In the rows, 128 means zero.
The rows of Y fall into 4 groups, which share some directions, and each row is roughly a mix of its group's hidden directions.
Y:
[[ 92 129 115 136 135 162 173 107 115 156 131]
 [102  91 152 129 125 134 139 114 107 128  75]
 [105 113 132 121 117 128 193 122 126 130 159]
 [171 152 153 128 127 112 133 111 122 165  94]
 [142 117 112  97 142 155 106 114  87 127  91]
 [118 120  95 106 119 128 103 105 126  78 156]
 [122 113  86 122 155 116 171 118 131 116  96]
 [148  91 133 134 135 150 177 132 150 158 127]
 [ 94 148 138 113 114 124 146  78 119 133  94]
 [105 150  96 124 151 151 175 139 149 128 146]
 [127 143 146 104 159 123 138 133 118 119 189]
 [ 90 126  97 123 138 105 124 125  80 145 107]
 [128 165 125 112 111 132 140  75 163 121 135]
 [121  79 108 148 135 164 142 115 111 113 153]
 [106 155 107 142 146 146 146  87 115 162 146]
 [157  92 129 112  91 148 125 102 141 103 151]
 [ 83 122 115 126 158 127  90 140 143  95 123]
 [126 152  93 148 154 155 117 149 119 172 126]
 [107  86 142 100 147 176 123 112 131 123 136]
 [112 154 136 132 138 124 134 125  67 110  97]
 [127  98 128 141 161 161 151 156 146  96 143]
 [145 112 136 107 157 139  94 120 140 156  84]
 [ 96 140 162 104 118 147 146  86 147 133 111]
 [128 116 118  87 170 128 140 127 150  94 154]
 [147 120 127 124 142 147 154 152 170  98 164]
 [159 188 134 140 144 121 118 146 142 110 115]
 [136 161 142  98  94 124  98 105 144  99 143]
 [126  81  82  92 124 125 127 145 137 120 140]
 [112 167 133  85  97 133 111 142 145 121 154]
 [105 152 165 117 168 148 136 142 155 126 151]
 [135 111 125 115 120  98 126 151 138 188 106]
 [ 97 171 123 140 102 112  94 142 148 107 117]
 [144 182 125 126 137 151 141 131 161 137 159]
 [109 159 156 161 121 108 161 164 137 123 131]
 [ 89 163 139 133 119 124 146 146 171 112 149]
 [158 137 132  97 141 115  82 112 109 106 103]
 [175 160 151 135 131 143 118 147 147 111 160]
 [130 125 111 153 143 129 144 186  95 113 139]
 [149 130 161 134 116 135  78  98 158 132 135]
 [142 125  73 144 115 114 111 140 142 128 169]
 [134 142 180 139 111 106 109 124 129  88 110]
 [149  98 135 120 137 157 128 131 184 115 152]
 [122 148  94 133 108 135 133 127 189 124 145]
 [147 121 129 134 105 109  73 122 134 168 139]
 [161 115 107 115 142 113 100  98  85 111 137]
 [172 117 108 110 125 108 111 133  79 119 141]
 [124 155 115 115 128 128  60 120 110 131 133]
 [128 110 131 150 120 170 174 136 112 127 162]
 [ 79  89 129 101 126 119 158 116 145 127 126]
 [136 153  79 112 158 141 131 148 135 158 148]
 [100 135 150 102 111 104 162  92 141 138 104]
 [130 127 107 149  83  96  96 126 104 126 104]
 [118 134 116 129  94 112  80 124  86 145 119]
 [130 129 137 138 134 133  69 115 120 173 142]
 [126 102 138 161 147 172 125 102 104 155 131]
 [105 123 109 128 131 118 134  72 113  87 117]
 [152 135 151 120 144  95 110 126  82 118  95]
 [118 123 125 144 118 168 158  92 142 106  92]
 [133 126  97 133 141  69 122 121 126  99 104]
 [109  94 131 130 112 102  87 136  91 151 123]
 [110 102  92 135 159 155 162 108 106 136 138]
 [114 149 149 137 109 124 165 106 102 106  88]
 [ 85 150 118 139 119 125 163 137 131 161 161]
 [122 121 168 162 105 151 128 122 172 134 144]
 [102 124 158 129 142 118 183 128 120  93 123]
 [123 113 146 105 151 160 176 135 132 152 152]
 [104 122 136 187 139 121 125 111 102 157 129]
 [141 128 161  97 110  95 100 105 131 102 152]
 [176 114 145 143 127 125 123 170 154 122 153]
 [173 107 132 145 115  93  96 137 137 101 116]
 [149 103 136 128 127 125 171 144 180 113 137]
 [158 107 130 109 118 116 159 160 142 169 109]
 [143 107 175 140 127 127 156 176 137 131 122]
 [150 159 110 114 111  93 101 102 142 127 162]
 [114 131 171 139 117 163 170 149 147 121 127]
 [137 156 114 145 153 137 109 126 162 145 175]
 [113 142 134  96 128 118  71 124 157 110 114]
 [162 136 123 139 152 100 117 124 139  72 122]
 [ 97 109 123 140 118 163 147 148 114 156 168]
 [167 135 154 126 133 132 128 152 143  86 164]
 [126 118 115  67 141 122  86 129 114 133 137]
 [124 141 110 126 110  99 159 133 128  69 124]
 [130  69 116 149 111 152 146 112 137 150 125]
 [164  96 114 131 105 114 171 147 118 145 147]
 [140 158 161 149 107 112 101  84 128 116 124]
 [115 143 143 124 150 158 115 131 167 165 160]
 [124  77  85 137 147 147 102 137 125 119 133]
 [135 176 114 106 178 142 114 132 124 118 138]
 [127 141 150 138 134 117  68 132 111 159 148]
 [101 155 152 133 161 137 127 170 140 148 103]
 [143 113 133 142 139 129 170 131 115  87  87]
 [121 119  84 109 125 134 168 154 108 131 160]
 [138  85 116 164 128  84 147 133 131 131 108]
 [125 137 131 159  97 112 137 160 174 148 142]
 [115 137 159 153 126  87 117 149 152 150  97]
 [153 148 181 130 115 156 128 116 152 104 119]
 [123 147 129  79 148 177 106 135 133 132 128]
 [ 91 109  98 117 135 152 130  92 116  93 118]
 [143 147 157 143 146  96 123 135 141 148  77]
 [158 130 117 105 141 103 119 159 107  91  97]
 [ 99 161 134 101 160 158 126 120 157 115 150]
 [110 160  94  95 169 136 111 132 111 112 123]
 [145 116 117 109 117 141  90  77 125  99 137]
 [ 89 127 102 119 149 164 128 145 104 150 155]
 [104 129 157 123 163 168 141 121 161 152 134]
 [113 115  95 115  96  83 130 146 128 155 148]
 [111 106 108 112 162 133  99 137 124 173 105]
 [135 120  84 139 123 134 160 165 146 161 138]
 [141 119 134  85 153  77 132 109 138 136 111]
 [124 161 132 162 150 129 123 126 159 130 177]
 [151 120  83 129 121 138 110  97 158 148 157]
 [ 95 120 145 160  84 153 118 144 118 151 137]
 [123 129  97 114 167 162 113 100 114  97 120]
 [121 123 150 172 125 113 117 128 146 116  75]
 [153  83 128 131 132 122  84  91 128 119 136]
 [128 142 169 115  99 107  92 106 102 111 137]
 [108 157 131 146 161 168 145 119 149 137 160]
 [114 139  93 133 152 164 174 126 150 117 123]
 [136 132 118  93 130 171 112 150 122 174 135]
 [131  61 145 127 104 115 115 128 129 109 125]
 [121 160 103 125 141 143 115  98 134 175 155]
 [127 136 140 143 144  93 134 163 124  75 143]
 [161 103 127 160 105 115 126 150 132 140  82]
 [156 133 100 154 114 126  94 130 175 135 112]
 [125  76 140 121 136 141  94 133 164 125 104]
 [128 199 136 126 146 108 121 137 122 113 133]
 [139 165 143 106 115 173 127 106 120 106 155]
 [152 140  85 120 114 126 135 133 168 124 169]
 [146 110  96  97 119 103 120 128  90 132  92]
 [109 124 141 134 116 147 178 175 142 120 116]
 [120 148 154 134 128 176 156 154 161 129 116]
 [168 112 116 143 100  92 155 158 121 115 132]
 [113  92 168 130  94 104 106 104 124 114 131]
 [122  95  88 128 150 115 164 164 124 118 124]
 [ 91 141 135 109 106 101 113 133 136 158 171]
 [143 139 150 145 132 113  99 163 122 109  80]
 [130  97 153 120 101  89  90 107 117 113 130]
 [112 117 119 121 103 143 129 120 120 186 164]
 [120 126 155 137  83  93 144 124 101  95 121]
 [149 141 140  87  99 151 116 116 151  92 144]
 [117 138 106 141  91 129 152 146 180 140 140]
 [133 146 134 127 126 116  81 128 117 186 128]
 [ 78 127 133  87 137 124 126 107  95 132 148]
 [141 167 120 100 144  99 118 167 115 103 116]
 [106 152 116 124 168 149 123  87 115 140 158]
 [128  98 135 161  91 142 150 139 164 154 132]
 [110 160 114 120 118 153 132 151 185 130 129]
 [129 162 132 154 149 114 169 146 101 156 115]]
Each list below has two rows that fit no group; the rest each fit one group, if only roughly. Name those rows in the order they come.
    J_981: [161 117 134  91 131 136  85 154 147 117 108]
    J_94: [157 159 146 150 100  97 115 115 129 125  90]
    J_860: [127 118 153 104 160 118  99 158  84 123 128]
    J_545: [184 129 123 124 158 127  97 138 132 123 159]
    J_323: [138 118  99 182 125 121 126 156 156 123 105]
    J_543: [125 154 123  73 147 136 120 113  97 129 100]
    J_686: [129  79 107 126 117 106 103 142 115  99 156]
    J_511: [106 142 124 124 129 174 168 148 117 164 125]
    J_565: [117 127 151 151 126 188 155 134 140 141 113]
    J_193: [137 148 105 147 149 129 167 137  94  98 103]
    J_714: [126 164 141  84 142  93 118 106 118 108 145]
    J_800: [124  85  91 107 166 140 123 124 151 114 141]
 | J_323 J_511
    J_696: [115 139 120 129  99  65 114 138 151 117 126]
    J_636: [164 143 120 133 159  98 112 135 170 128 152]
    J_963: [ 98 115 173 155 112 136 132 123 156 120 161]
    J_274: [169 147 170 110 116 101 128 103 138 118 111]
    J_647: [173 137 133 135 119 129 129 139 125 108  70]
    J_381: [117 143 130 128  88 138  97 166 129 167 115]
    J_753: [152 136 118 142 131  82 104  87 123 113 104]
    J_9: [115 108 132 118 119 121 114 132  96  86  80]
    J_313: [126 114 134 127 138  98 141 179 161 137  97]
    J_82: [ 94 122 133 171 128 123 162 163 119 144 147]
 | J_636 J_9
    J_307: [ 70 148 131 121 151 104 111 109 130 136 104]
    J_186: [156 138  96 133 112 106 147 142 155  82 118]
    J_77: [146 128 174 168 147 139 126 110 136 122  93]
    J_327: [149 127 146 140 152 147 103 154  84 126  95]
    J_517: [110 139 128 101 123 137  94 125  84 160 155]
    J_763: [111 131 118 138 122 112 138 118  56 122 131]
    J_607: [120 122 154 147 109  73 120 137 116  94 142]
    J_710: [149 147 111 135 163 145 131  90  86 138 116]
    J_518: [117  86 148 131 115 177 144 133 159 139 127]
    J_642: [104 137 102 134 121 141  93  83 140 116  96]
    J_502: [142 116 117 157 138 146 178 157 120 111 101]
    J_428: [150  99 147 166  88 129 134 109 140 134  99]
    J_299: [108 152 158 125 118 103 133 173 135  98 151]
 | J_307 J_763
    J_605: [ 78 147 176 112 118 137 135 126 133 118 147]
    J_649: [155 140  90 132 121 143  76 121 138 133 101]
    J_85: [120 131 136 144 117  87  97  83 116 135 156]
    J_524: [147 153 122 173 115 105 150 106 111 132  94]
    J_563: [142  91 116  85 133 159 137 156 150 142 124]
    J_320: [154 143  91 134 139 107 131 117  95  85 112]
    J_896: [103 140 144 182 137 143 121 151 115 137  94]
    J_250: [136 111 102 109 154 103  90 116 128 150  90]
    J_134: [104 132 150 136 120 138  83 145 103 157  96]
    J_533: [ 96 111 144 141 131 109 117  79  89 128 129]
    J_157: [157 144 125 102 115 156  78 103 116 130 118]
    J_295: [150  89  90  92 142 139 112 148 128 143 112]
 | J_896 J_157
    J_138: [ 75 112 127 130 125 132 115 136  90 162 113]
    J_602: [116 115 169 135  96 161 132  94 133 141 101]
    J_940: [ 72 119 154 114 101 133 157 114 122 136 117]
    J_572: [ 85 131 177 136 145 139 156 118 148 135 138]
    J_980: [123 127 181 131 120 169 114 122 157 147 121]
    J_820: [107 118 166 103 125 122 172  95 110 138 137]
    J_852: [169 148 143 120 133 102 107  98  89 127 141]
    J_473: [ 85 117 134 138  95 111 144 103  87 138 121]
    J_378: [141 153 133 156 119 143 137 114  97 125  73]
    J_539: [148  93 148 138 125 134 146 146  99 157  88]
 | J_820 J_852
    J_462: [127  78 112 118 158 140 147 141 167 121 140]
    J_936: [ 87 139 120 129 123  93 138 176 150 115 135]
    J_681: [135 169 108 142 119 122 180 123 138  99 131]
    J_622: [133 149 150 100  95 168 115 117 130 152 157]
    J_159: [146 138 165 165 114 148 160 125 120 164 127]
    J_198: [171 137 110 125 135  84 129 134 108  93 145]
    J_909: [118 150 136 114  94 145 167 122 138  82 138]
    J_718: [138 148 161 152 116 174 147 108 147 135 105]
    J_923: [112 118 168 165 128 157 153 114 154 148 137]
    J_235: [146 124 131 138 153 148 150 131 186 111 105]
    J_824: [151 150 106 151 125 120 166 135 106 127  83]
    J_5: [140  85 104 111 133  95 135 154 154 115 104]
    J_208: [150 155 110 139 146 158 119 137 126  83 161]
    J_516: [135 139 144 118 126 176 137 100 129 150  84]
    J_161: [146 128 171 154 111 156 163 122 115 156 140]
 | J_909 J_923
    J_31: [ 91 135 127 147 130 149 131 120  85 149  88]
    J_434: [140 152 107 155 148 152 152 161  98 106 112]
    J_892: [158 157 173 147 139 143 160 127 130 125 102]
    J_176: [116 116 130 128 129  97 158 160  98  85 113]
    J_921: [ 74 155 138 115 137 150 129 107 154 134 151]
    J_978: [121  94 125 106 137  81 101 131  98 139 109]
    J_756: [113 132 120 119 123 116 117 162 191 143 115]
    J_633: [152 110 138 105 159 156  96 148 154  99 131]
    J_814: [113 123 108 105 132 179 146 140 110 156 156]
    J_844: [156 112 127 130 118  85 137 131  82 158 134]
    J_886: [ 94 172 100 109  99 119 121 144 134 110 148]
 | J_756 J_844
    J_490: [148  79 123 119 172 139 137 148 131 152 141]
    J_764: [176  87 114 139 141 111 152 119 115 111 112]
    J_614: [113 138 101 129 107  93 115 108  88  99 150]
    J_258: [116 155 105 144 126 113  97 102 165  92 126]
    J_515: [118  94  91  98 132 165 138 141 113 140 154]
    J_832: [113  97 174 151 126 161 139 132 154 106 128]
    J_426: [116 129 160 137 117 121  89 127  87 151  96]
    J_76: [108 152 106  87 160 133 136 121  86 128 118]
    J_317: [117 161 158 114 104  97 112 165 146 121 146]
    J_551: [124  91 104 127 129  86 134 156 159 104 118]
    J_290: [ 91 154 164 144 148 129 134 134 172 116 134]
    J_634: [167 133 141  86 131 111 140 141 114  85 126]
 | J_490 J_634
    J_99: [129 158 129 134 136 149 124 149 172 100  88]
    J_873: [137 144 181 146 146 144  93 116 116 121 105]
    J_141: [ 93 128 146 117 121 165 126  81 117 112 105]
    J_856: [110 112  83 152 126 144 116 107  97 124  94]
    J_582: [170  99 114 119 105 112 132 149 101  92 125]
    J_995: [176 109  86 104 130 132 150 122 119 105 128]
    J_211: [160 137 141 168 125  95 163 116 114 113 107]
    J_53: [132 144  92 138 102 125  75 112 143 143 146]
    J_463: [110 123 156 153 127 132 168 141 170 149 147]
    J_977: [149 109 109  91 119 121  91 102 134 163 113]
    J_965: [105 123 168 170 127 138 151 163 142 140 129]
    J_131: [ 94 154 133 124 123 104 110 103 113  80 143]
    J_885: [148 129 131 118 138 155  93 162 130 164  94]
    J_943: [121 103 132 117 170 169 110 144 142 123  94]
    J_38: [105 119 113 131 172 119 137 117  99 100 166]
 | J_873 J_582
    J_189: [143 122  85 122 139 156 129 132  75 118 116]
    J_146: [145 150 106 121 115  76 115 136 128 123 170]
    J_841: [100 157 112 114 121 105 162 126  85 139 108]
    J_641: [130 105  83 114 144 125 117 177 144 111 120]
    J_344: [135 151 158 160 151 146 158 140 104 160 113]
    J_223: [162 152 188 137 130 142 138 149 129 131 128]
    J_992: [165 104 118 120 100  78 147 132 141 141 119]
    J_687: [105 118  94 124  77 130 155 110 124 153 120]
    J_2: [150 141 151 161 155 123 132  89 115 101 101]
    J_840: [114 150 164 174 127 158 150 124 120 116 147]
    J_93: [113  90  95 111 136  81 141 135 121 106 135]
    J_375: [148 139 160 158  90 128 124 107 145 136  90]
    J_162: [ 91 161 136 107 145 149  88 108 114 123 111]
 | J_189 J_641
